(in the rows, 128 means zero)
One turn sends every row of this set to another row. A few are shown first. Where does it send the rows asked after them?
J101: [137 136 141 138 126 112 125 161 108  81 142 105 100 123 154 151 125 156
 105 122 116 141 132 126 102 113 139 140 114 108]
J129: [156 136  90 131 139 109 149 131 151 128 145 140 116 140 142 157 157 140
 120 108 166 122 123 109 135 131 123 137  84 133]
J365: [140 115 141 102 118 143 134 107 108 116 145 137  90 105 155 137 137 132
 129 160 130  92 135 118 119 107 148 109 125  98]
J825: [162 149 111 134 132 132 125 113 129 162 142 110 153 136 143  96 139 129
 159 150 101 150 127 174 126 145 144 133 104 104]
J489: [126 109 131 107 105 129 135 127 162 122 113 141  91  88 154 128 172 117
 138 129 118 119 121 149 136 146 135 146 138 135]
J264: [173 146 105 125 124 117 120 129 170 108 117 135 130 120 143 171 133 121
 119 150 130 170 148 162  89 101 144 146 138 128]
J928: [182 135 136 123 119 161  97 124 119 138  95 142 137 133 136 140 104 147
 147 103 114 135 119 160 112 131 113 134 134 124]
J919: [180 116 122 104 157 102 165 142 122 119 142 125 130 134 147 137 131 133
 123 108 117 117  82 149 136 108 126 137 137 137]
J218: [163 125 115 123  89 157 118 110 174 110 149  94 131 118 152 147 150 126
  97 135 143 143 131 145 132 111 143 130 161 105]
J743: [143 140 102 119 129 125 144 135 120 124 174 101  89 122 155 129 182 119
 133 145 159 100 135 151 108 146 144 129 129 113]
J174: [117 137 108 158 132  91 130 131 136 114 136 132 132 105 132 153 117 128
 131 131  82 140 129 142 118 132 124 105 149 118]
J561: [139 129 125 136 117 134 157 100 157 125 143 127 106 144 173 148 177 124
 124 148 105 136 152 127 122 126 108  94 114 118]
J947: [148 130 131 136 127 125 144  78 130 100 121 119 123 114 175  75 144 113
 139 123 110 122 138 134 131 116 150 127 117 123]
J870: [189 125 116 164 114 154 116  84 140 140 143 102 114 120 145 120 152 105
 143 124 117 103 134 145 138 131 148 139 113 118]
J896: [152 127 133 137 148 132 142 140 139 151 126 136  98 139 103 120 141  99
 130 168 121 127  94 137 111 119 160 145 141 141]
J430: [180 107 110 155 149 117 121 136 179 115 155 110 117 129 130 118 132 136
 120 132 142 144  86 149 149 127 125 127 107 133]
J525: [149 139 125  75 154 105  93 157 122 135 136 137  87 129 150 116 118 117
 131 121 142 127 126 155 123 130 152 136 125  91]
J865: [165 108  91 131  90 119 129 116 143 125 155 124 137 136 155 155 146 129
 120 111 134  96  83 130 128 141 125 125 127 142]
J528: [137 143 150 107 178 144 109 122 140 139 162 106 147 125 148 152 156 145
 133 126 128 141 126 141  96 124 157 113 121 121]
J142: [198 132 101 131 111 151 103 153 141 132 161 158 130 113 140 157 135 135
 129 133 105 129 132 146 124 103 131 120 151 106]
J29: [165 149 102 163 159  99 118 110  99 140 114 134 126 133 140 127 118 141
 123 110 108 109 135 153 131 124 127 127  92 101]
J822: [135 159 127 123 136  82 125 137 138 138 152 127 111 164 149 120 111 129
 110 139 137 138 149 148 114 114 119 105  89  95]
J606: [149 130 150 140 135 120 142  89 115 160 117 162 151 138 161 130 127 141
 142 138 155 123 144 165 116 117 127 127 153 108]
J16: [129 112 142 104 126 107 117 131 148 125  98 170 110 148 154 117 118 107
 125 134 104 134 133 148 118  90 145 129 100 110]
J212: [149 141 125 118 125 142 126 115 151 117  93 117 116 156 120 102 111 130
 122 159 128 163 141 147 135  93 156 143 143 105]
J640: [146 140 145 107 124 149  92 125 125 141 110 131 107 134  99 133 152 121
 143 117 146 159 144 157 101 136 136 117 107 130]
J690: [120 131 134 129 129 124 104 117 142 127 120 120  91 142 151 142 165 116
 110 142 143 133 108 152 145 167 119  93 125  91]
J254: [157 155 109 104  96 134 110 143 139 132 122 147 130 132 155 130 174 114
 109 149 144 137 136 149 127 140 146 134 176  93]
J374: [164 116 118 136 114 134 114 114 153 127 153 107 155 148 152  90 139 118
 128 109 105 122 133 169  81 118 157 126 137 145]
J216: [147 127 105 151 109 122 120 126 134 137 146 126 148 127 144 151 138 127
 114 134 152 140 187 115 123 114 106 110 128 138]
J155: [125 132 110 151 142 145 135 125 127 134 115 156 114 138 160 156 123 135
 141 115 160 165 117 163 137 120 136 160 145  96]
J400: [156 125 123 130 139 142  88 144 109 148 145  95 131 133 180 103 161 115
 117 132 149 130 130 134 129 160 145 148 143 129]
J566: [169  96 104 131 139 135 130 107 126 130 107 107 154 175 145 121 108 144
 112 142 137 135 113 149  87 106 122 112 128 121]
J238: [144 131 116 138 152 106 146 106 131 147 129 120 107 150 187 121 102 157
 136 136 159 139 117 128 108 129 139 159 152 134]
J637: [152  85 119 123 134  98 123 128 108 149 107 123 117 149 135 103 143 135
 113 171 105 123 115 124 119 129 129 100 126 110]
J164: [105 131 122 129 103 122 135 126 152 142 121 109  84 146 138 138 143 126
 115 108 129 106 156 125  99 136 147 145 112 136]
J805: [176 128 118 158 136 131 117 154 127 113 122  96 126 124 134 133  95 163
 114 143 152 132 120 159 119 125 132 164 123  94]
J706: [147  93 136 143 116 149 134 129 118  96 122 152 120 118 154 120 132  96
 126 129 137 139 104 122 151 112 122 140 125 152]
J621: [158 135 128  78 133 116 113 136 125 115 132 152 151 150 150 151 119 155
 105 123 151 132  97 140  93 146 147 140 128 123]

J928 turns into J566
J29 turns into J621
J870 turns into J865
Now these:
J606 turns into J238
J174 turns into J528
J430 turns into J142
J822 turns into J525
J706 turns into J216
J947 turns into J129
J164 turns into J690
J919 turns into J264
J489 turns into J561
J640 turns into J637

One turn sends every row of this set to another row. A few are shown first. Where does it send the rows asked after them?
J769: [124 135 150 139 114 137 108 113 133  99 128  97 132  98  66 155 136 124
  94 124 108 130 164]
J408: [ 97 155 134  99 147 167 130 137 143 116 101 102 128 105 128 127 113 136
 137 162 157 141 112]
J981: [143 134  93 104 108 111 146 113 105 121 121  80 128 106 102 113 142 173
 134 101 112 135 116]
J806: [125 142  97 113 154 132 131 149 115 133 105 103 141  97 135 130 130 162
 130 112 152 125  95]
J564: [121 123 105 106  91 141 147 108 135 117 105  81 115 135  68 110 141 128
 130 134  85 117 141]
J921: [133 125 101 109  84 143 146 106 135 105 118  90 110 123  77 104 151 116
 120 120  93 135 145]
J578: [148 131  72 116 114 114 143 123 112 119 115  89 126 112 103 109 153 157
 120  94 118 135 113]
J976: [ 93 143 122 103 158 164 130 145 145 133  88 101 133 119 117 130 114 135
 136 160 145 114 108]
J596: [151 151 119 151 119 123 137  93 117 112 128 117 139 115  68 137 149 129
  86 115 133 147 140]
J444: [123 108 127  99 163 132 108 115 136 125 106 117 128  85 118 157 159 121
  88 140 148 129  88]
J567: [121 153 107 111 138 130 138 139 107 123 106  95 142  99 130 129 123 176
 139 125 153 140  95]
J112: [151 134 105 126 149 120 136  95 120 128 115 129 136 107 100 137 162 127
  83 125 158 146  94]
J593: [124 147 154 132 117 146 102 111 135 101 128  97 117 100  64 163 144 116
 100 140 113 133 157]
J382: [155 156 119 142 117 126 127  90 122 112 132 109 119 116  61 143 160 123
  91 123 126 146 143]
J749: [161 144 101 123 146 115 129  93 115 131 122 118 122 106  93 145 172 133
  90 122 150 143  98]
J389: [ 95 143 141 104 149 172 127 148 142 127 101 112 133  97 128 138 114 126
 136 150 147 119 114]
J265: [133 125 125 102 164 127 104 116 124 132 113 113 121  84 115 166 164 133
  97 138 150 128  85]
J474: [ 94 129 134  96 122 171 137 122 157 124  97  93 116 128  87 120 122 110
 134 163 107 110 138]
J588: [119 145  86 118 149 129 138 145 115 133  90  94 142 121 117 126 127 169
 132 129 146 124  93]
J767: [136 133  75 119 108 116 148 122 109 123 100  81 131 130  87 113 144 164
 128 113 110 126 113]
J387: [105 108 155 107 141 143  90 126 144 107 115  98 125  79  96 167 143 119
  94 140 117 119 131]
J334: [110 127 158 107 147 147  88 127 137 114 116 100 117  80  98 178 147 122
 103 149 128 122 122]
J367: [100 133 144 102 105 179 135 122 155 110 109 104 114 113  92 121 127  97
 130 154 111 126 145]
J106: [102 137 137  85 122 172 135 110 163 110 113  93 105 116  99 109 126 108
 131 160 118 136 143]
J496: [131 124 111  88  97 137 144  95 141 113 125  79 105 117  83 100 144 130
 129 123  90 132 146]

J767 turns into J564
J382 turns into J593
J981 turns into J496
Now these:
J921 turns into J367
J444 turns into J112

One turn sends every row of this set to another row. A few are shown first. Where does it send the rows asked after them?
J988: [142 126 100 118 122 108 131 138 171 105 154 114 130  95 104 120  79 140
 146  93 142 115 141 119 146 148 169 116  88]
J132: [123 163 159  85 124 124  98 115 141 138 127 176  95 106 109 127 139 122
 126  82 113  71 119 148 144 106 148 131 127]
J594: [142 110 103 105 107 115 132 119 156 109 148 112 128  94 106 116  67 132
 138 103 140 108 133 140 143 148 162 121  80]
J294: [156 129  99  99 117 111 129 143 172 109 150 125 119  92 103 125  88 154
 152  99 143 102 133 120 158 139 159 121 112]
J298: [106 185 150 122 149 107  99 138 163 128 138 168 105 108 107 129 144 123
 133  62 118  94 137 120 142 115 165 119 120]
J344: [131 170 116 109 152 125  99 142 143 124 154 135 149 112 119  98  92 139
 123  97  90 108 123 159  97 104 113 133 142]
J644: [136 124 131 109 108 136  54 109 144 146 148 133 112 114 145 126 126 135
 116 130 103 104 116 162 175 102 149 123 123]
J739: [126 174 115 121 157 121  99 145 147 120 157 130 152 113 118  98  92 135
 123  93  93 114 126 153  95 107 118 130 137]
J152: [133 149 123 128 128 122  53 138 167 140 156 132 115 116 144 134 142 146
 131 116 108 115 126 131 183 104 157 114 137]
J660: [109 120 150 150 129 125  90 128 189 103 155 130 130 102 102 177 115 165
 112  91 134 107 130 132 104 127 181 109  92]
J354: [132 106 157 110 106 140  89 112 172 113 146 144 115  98 103 178 116 172
 111 108 131  80 113 154 113 116 161 124 113]
J830: [111 120 129 135 117 130  55  98 143 139 149 116 128 119 147 120 110 114
 103 121 102 126 123 164 159 118 165 112  88]
J924: [101 144 161 100 121 127  99  92 129 135 126 159 109 110 112 116 114  96
 107  82 110  85 121 166 125 119 158 126  86]
J480: [122 167 116 120 154 123  99 136 142 120 155 127 154 114 120  96  85 130
 116  94  91 117 126 160  91 110 118 129 127]
J454: [160 113 104  86 104 120 131 125 158 113 146 125 118  91 104 121  78 146
 144 108 141  94 126 139 152 138 152 126 102]
J645: [126 166 118 110 148 126 100 134 137 123 153 130 151 114 120  96  85 133
 117  99  89 108 122 166  91 106 114 134 133]
J332: [128 124 152 128 122 129  89 136 190 109 153 144 117 100 101 184 128 183
 121  98 134  91 123 130 117 117 169 118 121]
J481: [108 144 120 158 138 115  54 129 167 134 160 116 131 120 145 126 127 126
 119 107 106 137 136 134 167 119 173 104 101]
J233: [ 85 165 151 136 146 110  98 113 149 124 134 150 118 113 110 119 122  96
 115  62 113 108 140 137 124 127 175 113  79]
J137: [112 101 156 131 111 136  91 105 169 109 146 131 127 102 105 172 104 157
 100 104 130  95 120 158  98 126 174 114  85]

J332 turns into J354
J594 turns into J988
J739 turns into J344
Now these:
J830 turns into J481
J233 turns into J298

One turn sends every row of this set to another row. A few are shown first. Where does it send the rows asked after them?
J440: [125 124 115 130 167  75 115 118 172 120 111 122 103]
J28: [128 131 135 151 135 145 104 139 128 155 121 115 132]
J93: [148 136 147 148 153 139 171 143 186 123 137 140 134]
J168: [134 134 100 136 181 103 146 108 175 107 139 139 155]
J114: [137 136 124 153 127 117 110 130 137 166 117 112 141]
J458: [120 133 139 144 139 137 104 137 109 131 141 118 130]
J384: [ 98 135 143 126 174 122 143 134 130 114 172 118 135]
J82: [136 123 111 142 164 140 133 142 178 156 114  88 130]
J83: [114 144 130 107 181 134 128 122 130 109 152 143 138]
J500: [111 122 135 131 172  97 118 118 181 145 105 142 110]
J391: [157 131 130 144 157 139 158 149 171  88 142 121 120]
J85: [108 126 166 134 162 114 131 134 173 138 118 147  99]
J406: [133 143 121 148 125  92 113 123 123 151 134 114 145]
J939: [148 129 102 136 174 118 144 127 165  78 144 120 132]
J910: [122 127 165 133 150 103 134 146 159 110 132 132  84]
J757: [169 139 111 127 145 136 135 145 174 142 106 103 123]
J956: [133 138 129 143 168 116 164 117 189 134 135 152 155]
J66: [123 141 130 143 133 104 109 127 106 129 149 117 138]
J432: [146 138 113 142 142  88 155 136 173 154 133  87 137]
J472: [123 145 133 133 148  77 160 132 142 128 169 105 140]
J321: [106 121 129 132 185 162 127 141 152 131 139 107 129]
J503: [138 131 113 115 177 163 115 136 152 120 119 119 125]
J853: [130 159 141 113 150  89 155 122 137 126 161 143 146]
J695: [164 156 129 126 128  91 160 136 165 147 132 118 136]
J283: [132 126 134 130 153  79 125 136 158  99 128 116  86]

J85 turns into J500
J384 turns into J321
J853 turns into J83
Now these:
J168 turns into J939
J458 turns into J28

One turn sends every row of this set to another row. A few are shown first. Where does it send the rows asked after them?
J490: [130  96 101 117 115 116 124 162 147  87 140 124 134 125 132 124 143 131
 128]
J726: [114 157 134 144 152 110  91 130 131 129 122 136  98 131 137 131 127  88
 114]
J568: [142 134 123 148 115 126 118 144 154 146 131  70 126 132 140 140 113 147
 129]
J856: [141 128 154 129 106 130 145 116 142 139 130 159 148 137 143  96  95 140
 125]
J849: [141 124 153 139 164 117 153 120 134 134 141 159 145 118 167 143 117 133
 127]
J231: [149 140 115 110 123 160 109 124 139 134 114 158 136 118 100 106 111 137
 135]
J909: [120 120 122 115 114  99 125 177 148 109 125 107 124 126 123 137 119 154
 141]
J486: [131 123 126 140 120 158 125 160 104 148 143  90 105 121 110 114 123 129
 116]
J340: [111  96 126 142 137 142 128 128 109 154 107 115 143 123 167 144 133 104
 106]
J105: [120 148 109 126 162 174 122 131 109 114 108 160 131 127 140 141 124 125
 138]
J891: [108 116 152 158 147 133 155 109 118 131 100 113  93 130 113 129 136 118
 140]
J44: [137 132 118 156 158 124 104 110 111 144 138 175 123 126 117 132 137 125
 144]
J470: [105 136 120 169 149 109 121  97 122 147 107  99 144 130 138 140 120 116
 134]
J829: [136 117 129 158 109 142 132 104 119 121  91 100 126 108 119 109 124 139
 103]
J303: [123 145 131 116 129 135 161 127 155 114 144 103 132 136 144 126 111 174
 118]
J462: [116 103 120 128 105 124 119 191 123 121 125 113 131 136 133 125 126 137
 135]
J12: [137 127 101 108 131 157 124 128 152 107 159 132 133 152 149  97 131 135
 121]
J686: [130 156 119 144 106 120 133 120 135 121 104 141 117 127 152 183 125 138
 140]
J331: [138  97 107 117 142 124 110 104 142 137 107 150 107 141 137 129 137 113
 160]
J631: [142 137 134 127 133 118  92 123 136 141 122 127 121  97 107 101 117 121
  86]
J966: [133 142 121 106 144 109 149 122 107 134 133 135 109  89 107 155 141 109
 114]
J51: [154 126 115 134 121 136 112 140 128 114 174 139  90 120 118 113 120 126
 119]
J641: [149 166 129 138  86 125 144 115 139 128 113 111 160 130 137 117 130 121
 115]
J176: [123 112 121 123 106 115 137 183 116  98 149 129 124 118 123 127 137 133
 118]
J7: [143 150 125 130 143 126 153 121 144 149 115 109 155 135 133 147 162 100
 149]
J71: [ 89 152 144  95 140 123 149 128 119 147 118 149 121 153 149 118 133 126
 114]
J424: [108 142 123 138 151 136 138 103 131 143 146 172 157 150 134 119 148 117
 133]
J241: [114 151 119 153 163 121 115 119  83 153 118 124 126 112 106 133 129 124
 127]
J416: [105 105 118  99 130 114 140 167 146 100 130 110 137 129 129 114 132 149
 122]
J944: [101 155 127 155 137 117 160  86 140 123 128 136 150 136 129 148 128 132
 140]

J568 turns into J486
J829 turns into J631
Now these:
J726 turns into J105
J462 turns into J176
J424 turns into J944
J966 turns into J331

